One turn sends every row of this set to another row. A few are shown first. Where does it send the rows asked after them?
z197: [0.6 -5.3 12.4 4.6 3.1 1.5 -52.2 -19.6 -8.3 31.9 -4.6 14.1]
z526: [-28.3 -20.2 16.8 -3.7 16.3 17.8 -31.8 1.0 -21.0 25.7 35.1 -8.0]
z269: [4.0 -11.4 28.2 1.3 -3.4 16.8 -16.5 13.3 27.2 16.1 14.5 -6.8]
z670: [-12.0 9.4 13.7 8.3 35.6 -0.9 -39.0 -13.0 5.6 6.1 40.1 17.8]
z788: [-13.0 -4.8 -18.4 -33.5 18.4 -2.0 -22.5 -17.0 -9.7 23.7 18.2 -3.1]
z645: [4.7 13.2 26.8 -28.7 -0.7 18.2 -47.9 -12.2 13.2 14.8 -5.1 8.0]
z733: [-0.7 -11.6 9.1 1.5 0.6 -0.2 -45.7 -19.0 -11.2 36.9 9.1 24.6]
z778: [-7.5 -17.6 54.7 -2.8 4.4 5.0 -41.8 -3.7 -3.8 4.4 3.9 17.8]
z383: [-28.0 -13.0 -1.7 -12.8 10.5 -14.3 -59.2 -19.7 16.8 -11.6 9.0 5.0]
z756: [8.9 5.6 -8.6 -22.5 6.7 0.7 -20.5 -9.9 12.6 5.8 37.8 -10.4]
z889: [-31.7 -4.7 17.4 -19.6 40.7 -7.7 -46.6 16.7 27.6 16.3 8.3 -8.8]
z43: [-18.2 -34.3 24.6 -9.0 -0.2 -25.6 -17.4 17.0 -7.5 9.1 19.3 8.6]
z564: [-12.8 -31.2 5.0 -36.1 12.0 4.5 -39.1 19.7 -9.2 37.7 8.7 1.3]
z556: [14.8 -18.1 35.1 1.2 4.8 6.9 -20.0 14.6 14.6 26.6 10.1 -4.3]
z655: [-16.6 12.4 -6.6 -36.1 13.6 1.5 -18.3 4.5 27.6 -0.1 18.8 14.4]
z534: [-20.9 -14.2 9.7 -27.2 5.2 23.8 -59.8 -7.6 3.6 -3.6 -6.7 -5.3]
z213: [-2.8 -12.5 32.8 3.7 11.0 20.4 -15.8 -1.5 6.7 6.0 35.5 -13.5]
z109: [-20.5 4.3 10.7 -40.9 29.1 14.5 -44.3 -17.8 10.8 23.8 -3.6 -2.4]
z261: [-6.5 5.1 7.0 -37.7 4.9 -9.2 -22.8 22.0 -15.4 -3.2 12.6 15.9]
z313: [-0.8 -14.1 34.3 6.4 15.3 -25.0 -19.4 20.6 19.8 13.2 15.6 9.9]
z62: [-39.7 0.3 -2.5 -14.8 9.8 2.5 -30.4 14.4 -5.0 -15.2 5.6 2.4]
z437: [1.6 8.9 1.4 -31.2 10.4 3.9 -41.0 -23.2 24.0 -2.9 17.3 24.9]
z395: [21.7 -30.8 28.6 -0.4 13.8 -15.9 -33.9 -0.3 17.3 13.7 28.3 1.0]
z270: [-32.6 -24.7 24.9 -2.7 16.8 -0.2 -56.3 -20.5 7.9 34.0 23.2 -3.0]
z273: [-24.2 14.4 0.4 -30.0 33.5 2.7 -23.2 -4.8 -14.9 3.2 15.3 11.1]
z664: [-13.3 -36.6 30.9 -12.4 12.2 -14.1 -37.3 -5.2 34.4 16.4 23.6 -13.5]
z792: [-40.5 -18.9 38.5 -9.6 22.4 4.3 -57.3 -2.8 -3.6 24.7 12.2 7.6]
z447: [10.3 -21.8 43.0 -13.8 11.4 6.6 -40.3 15.5 5.7 -12.4 16.9 16.3]
z52: [-5.6 6.8 3.8 9.5 36.7 -2.8 -37.1 -10.6 0.6 0.8 38.0 2.3]
z228: [14.3 -39.1 20.9 -14.5 5.5 -12.9 -39.3 0.3 24.8 3.4 30.8 0.4]
z172: [-10.2 -15.6 25.5 3.6 -4.7 -21.8 -17.7 20.7 19.5 7.5 10.9 17.4]
z686: [-24.0 4.6 3.5 -26.8 23.8 -18.3 -45.7 -27.7 5.7 18.5 -0.9 19.8]
z420: [-38.6 -20.3 12.7 -1.1 20.6 -9.6 -31.4 2.4 -16.5 18.6 39.8 2.3]
z30: [-9.0 -27.6 0.6 -30.6 14.2 0.4 -37.7 23.2 -20.5 25.4 5.1 -3.5]
z367: [-18.3 -8.9 -18.8 -5.2 -6.2 11.4 -30.1 -14.6 1.0 4.7 14.0 -13.0]
z379: [11.7 -23.4 46.0 -13.7 21.3 -2.6 -34.5 24.3 5.0 4.7 14.6 7.6]
z816: [-15.3 0.4 11.0 -33.9 9.9 -30.9 -45.5 -3.7 35.3 10.7 6.6 8.5]
z126: [-32.0 -5.8 19.0 -23.9 42.8 3.2 -40.0 20.4 25.7 18.1 21.7 -3.0]
z69: [-6.9 -7.2 1.6 -56.0 7.1 3.3 -40.2 1.7 19.5 5.8 2.9 19.1]
z124: [-1.2 6.1 -8.9 -32.5 -8.2 8.3 -21.0 -5.7 5.2 11.7 6.2 23.6]

z756 goes to z816
z124 goes to z437
Now find these:
z213 goes to z664
z383 goes to z62
z889 goes to z30
z395 goes to z313
z172 goes to z447
z792 goes to z526
z686 goes to z273
z733 goes to z670

One turn sends every row of this set to another row. A few are shown first. Where does it send the rows asked after them?
z990: [-17.4 -5.2 2.8 -3.3 48.4 11.4 9.8 -11.6 0.5 -3.2 11.3 -10.3 -11.0 0.2 -2.5 -0.2 -3.3 0.2 -30.7 7.4]
z817: [7.8 -6.2 -9.3 4.6 34.6 41.3 -4.5 10.9 4.6 0.3 -11.6 -23.2 -3.3 -14.0 2.1 -20.6 -8.0 5.3 -10.5 -17.2]
z116: [-7.7 13.0 12.7 9.7 7.6 4.4 38.6 27.7 10.9 8.8 2.7 5.1 -11.2 0.7 2.9 4.3 -27.0 14.9 2.7 -15.8]
z72: [24.9 -25.3 -15.7 0.3 10.2 -17.8 -23.5 -14.6 3.4 -5.6 1.1 -21.2 -16.2 -8.1 17.8 -8.8 1.4 -7.6 -6.6 2.0]
z48: [-24.5 4.2 11.3 0.0 39.2 30.0 5.3 -3.2 -8.4 -3.5 16.7 -9.7 -0.1 10.3 -13.6 -7.7 -8.7 5.5 -16.7 10.8]
z500: [-5.2 10.7 -11.6 -15.4 -9.6 -5.9 9.9 -10.6 7.7 5.7 23.6 -3.9 -31.4 -8.9 20.2 10.9 -3.2 2.1 6.5 22.4]
z324: [21.9 7.8 12.2 3.9 -8.6 19.4 -18.8 -15.0 -18.9 -16.9 -12.3 -20.7 -3.5 23.6 -11.1 -5.3 0.5 22.0 12.2 -6.2]
z104: [-0.6 -7.8 -2.5 3.1 0.8 -3.3 8.3 -5.2 -5.4 4.3 -53.6 -4.5 20.3 -0.2 -9.6 -2.2 -13.0 8.6 17.6 -0.7]
z173: [1.0 -1.4 -8.6 10.0 17.4 46.0 -12.4 16.4 -9.2 -5.5 11.8 -9.4 9.1 -3.4 -13.0 -21.1 -17.9 3.0 -6.0 -17.5]
z137: [-2.2 -1.8 -5.0 2.5 23.5 -1.5 40.9 13.0 13.1 14.4 11.9 6.1 0.0 -13.9 0.5 16.1 8.9 1.8 -6.1 -2.2]
z312: [2.0 -0.2 -13.1 -9.4 -20.2 -2.4 -26.5 7.6 -5.9 -44.1 22.2 -4.9 -8.0 -5.7 -1.6 -2.8 -8.8 2.2 6.5 -11.3]
z472: [-11.0 -24.8 2.4 -6.8 -18.2 -24.0 11.9 -0.9 -6.4 -21.4 -10.9 -18.6 32.2 -1.2 -6.2 -13.0 -3.7 -7.2 -7.7 3.9]
z286: [-2.1 -21.6 0.8 -1.5 -8.8 -23.5 6.8 7.3 1.9 -16.0 -24.6 1.9 16.6 -10.0 -16.1 16.2 9.1 -19.4 -5.6 -10.3]
z881: [17.6 -18.6 -21.5 8.1 -23.0 -19.6 -10.7 -4.5 3.0 -1.0 -18.3 4.3 6.4 0.7 -20.6 14.2 -28.9 -2.5 -10.8 -12.1]
z615: [-5.2 6.3 -13.1 -8.4 -14.4 -10.9 4.9 -7.3 5.8 11.5 35.2 7.0 -26.0 -3.4 15.5 6.6 -17.6 -1.0 1.5 16.8]
z455: [1.4 -19.7 7.4 11.2 -7.8 -14.8 6.5 8.9 -9.4 12.3 -31.6 -5.7 27.1 12.5 -16.6 -9.5 -7.8 -12.6 -7.1 -1.2]
z122: [17.9 11.4 -11.3 7.9 -3.3 -1.5 -14.3 25.8 2.4 -0.1 -27.5 5.3 -28.0 11.0 2.1 -7.9 -20.9 10.6 -8.2 -21.3]
z193: [-1.7 -7.4 4.3 10.6 22.0 8.0 34.6 5.8 0.6 31.0 19.0 -4.7 15.3 1.1 -1.9 -4.5 2.6 -0.4 -0.5 11.5]
z896: [-26.7 17.1 5.3 -0.5 -12.3 8.8 -16.4 25.4 1.3 -14.1 -20.0 3.5 -10.5 12.2 19.7 9.0 -18.0 14.4 -13.4 -11.2]
z275: [-21.5 3.6 5.3 0.3 45.2 15.4 10.8 9.4 8.0 -2.4 2.9 1.6 -13.2 -2.0 -10.2 -5.0 -21.7 5.2 -27.4 -8.2]
z151: [11.4 9.9 -3.2 7.2 -8.7 16.4 -19.1 -0.1 -22.1 -2.5 -12.2 -26.6 -3.5 32.1 4.1 -22.4 -2.4 13.7 6.7 13.4]
z857: [4.2 2.9 -26.8 0.2 12.9 7.0 7.0 0.4 -6.2 -20.4 16.6 -3.8 -4.2 0.0 9.1 -2.1 -9.6 10.9 -49.9 -21.1]
z70: [18.8 -5.7 3.5 1.0 -16.8 -4.0 -23.4 -6.3 -4.6 -33.5 16.1 4.3 -7.3 2.2 -15.3 3.9 -18.6 11.3 0.0 -29.0]
z424: [-3.4 6.2 -34.6 -8.9 13.3 -4.4 -10.6 -22.5 18.3 -1.6 13.5 -11.5 -19.8 -21.3 8.8 -3.4 -14.8 17.9 5.5 -22.6]
z587: [-29.1 -12.5 7.3 -5.4 -13.5 5.1 -30.6 1.0 -3.9 -23.7 19.2 -15.2 11.6 1.2 20.4 -5.2 -13.5 1.0 -0.6 7.5]
z493: [-28.8 5.9 4.5 -5.4 31.1 15.6 8.7 3.3 -3.3 -20.0 28.0 3.7 -4.2 2.4 -14.0 1.3 -16.9 6.3 -28.4 -4.7]
z440: [-3.8 -17.4 -14.6 -8.9 -11.0 -32.4 11.9 -16.2 -1.5 -22.9 -20.4 2.5 21.7 -13.8 -1.0 5.1 -17.5 7.2 -1.9 -6.0]
z429: [3.3 21.5 -27.5 6.7 14.9 16.1 -10.2 -24.5 0.0 24.9 -8.8 -15.1 -16.7 10.9 1.6 -1.6 -4.2 23.5 8.5 -11.0]
z547: [-3.8 16.9 1.8 -1.8 -6.8 16.5 0.5 7.6 5.3 27.7 9.9 2.8 -28.0 0.7 4.6 -0.4 -18.2 1.6 24.6 19.4]
z200: [7.6 -3.1 -12.0 -2.1 -28.9 8.0 -12.7 0.2 -1.3 -18.6 -26.4 -5.1 8.8 -1.3 -29.5 20.5 -12.5 4.9 16.2 -5.3]
z710: [-16.0 1.5 -0.3 -1.2 5.3 5.0 41.0 6.4 -2.6 1.9 35.8 -7.7 20.9 0.1 0.6 -10.1 -2.9 12.2 -3.5 11.3]
z55: [-10.3 -6.2 8.0 15.3 3.4 6.4 -24.8 -3.3 -10.5 20.4 -14.9 -11.5 1.5 28.9 24.3 -1.1 -5.2 -1.4 -15.6 14.0]
z890: [13.5 -25.0 -15.2 1.9 -16.3 -12.8 -3.7 -13.1 5.4 5.1 -31.2 -27.2 12.5 -0.3 -5.0 -16.2 -32.5 7.4 -4.1 4.3]
z421: [-0.6 -20.6 -10.3 -2.8 -11.5 -24.7 2.8 -25.8 -11.5 -16.3 -13.6 4.6 30.2 -5.1 -9.1 16.4 -2.6 -3.2 5.4 4.0]
z840: [28.7 -4.2 2.5 9.1 -0.4 -9.6 -12.2 1.2 4.4 -3.3 -23.8 -4.7 -19.0 9.9 0.6 -16.7 -30.7 21.4 -12.9 -30.8]
z349: [-7.4 28.0 -29.1 4.8 -2.9 11.8 -9.5 -10.6 0.6 11.7 7.9 -3.0 -11.5 13.5 -1.8 -13.8 -28.3 30.9 3.3 -22.9]
z935: [-5.2 -6.4 0.5 6.5 -13.2 -6.4 4.5 1.1 -12.1 0.3 -34.7 6.5 31.4 7.2 -17.5 -9.8 -30.3 8.7 16.4 -4.5]
z916: [3.6 -8.5 -16.7 -11.4 -26.9 -2.5 0.8 -18.9 -4.3 -23.8 -27.9 -32.1 12.0 1.7 -6.9 3.4 -6.4 14.9 4.8 12.2]
z540: [-2.8 4.2 -28.3 0.0 3.8 8.4 -21.9 -31.5 -0.3 1.1 35.5 -11.2 -3.4 -4.2 -3.1 -1.4 -7.4 11.4 16.3 -10.7]
z714: [9.3 2.4 -22.2 2.4 17.0 19.9 -0.3 -14.5 -16.8 -15.8 17.6 -13.5 1.0 8.1 3.9 8.6 15.3 4.1 -38.1 -5.8]
z445: [-3.1 3.5 20.0 15.0 13.2 17.6 31.3 -0.3 -7.1 23.3 9.4 -19.7 5.7 16.6 4.7 2.1 -1.7 8.2 13.6 15.2]
z837: [-6.1 14.8 -1.9 -5.4 -7.0 9.1 7.6 10.2 10.7 26.6 5.9 -4.4 -28.1 -4.2 14.8 -14.2 -28.3 8.4 17.4 15.7]
z71: [-11.4 -19.4 1.8 0.9 12.5 -7.5 -29.9 6.1 15.2 -1.5 -9.1 0.2 -14.2 -15.3 25.6 18.5 -4.3 -13.1 -11.5 -9.2]
z907: [-14.2 -1.0 5.9 -5.9 -17.1 -5.5 16.8 19.4 -5.5 -17.5 -40.2 -11.9 20.4 4.4 -14.2 -4.7 -1.3 1.1 1.9 -5.8]
z823: [-15.5 -0.6 11.7 3.0 -4.8 1.4 29.0 2.9 -2.5 -15.4 46.0 -4.2 9.3 -3.3 0.4 12.1 -11.3 4.7 8.5 1.0]
z328: [29.2 -20.5 2.1 -3.4 9.5 -10.9 -14.0 -30.3 0.6 -16.1 -10.1 -31.2 -13.5 -3.5 10.4 -10.3 -0.8 15.5 -5.8 -6.2]
z32: [-15.8 11.9 0.8 -4.7 9.9 10.6 44.9 26.6 10.6 -0.6 13.1 1.6 4.9 -12.7 -2.6 -1.2 -4.8 15.4 2.5 -5.5]
z809: [2.6 -15.5 6.2 3.2 23.9 -13.8 35.4 -5.4 14.6 8.7 15.0 -11.0 -11.3 -16.8 19.4 15.0 -1.3 -1.7 -4.3 -0.9]

z493 goes to z275
z455 goes to z472
z935 goes to z440
Now find these:
z547 goes to z615
z823 goes to z116
z32 goes to z137
z70 goes to z840
z424 goes to z429
z200 goes to z881
z173 goes to z857
z587 goes to z896
z122 goes to z72

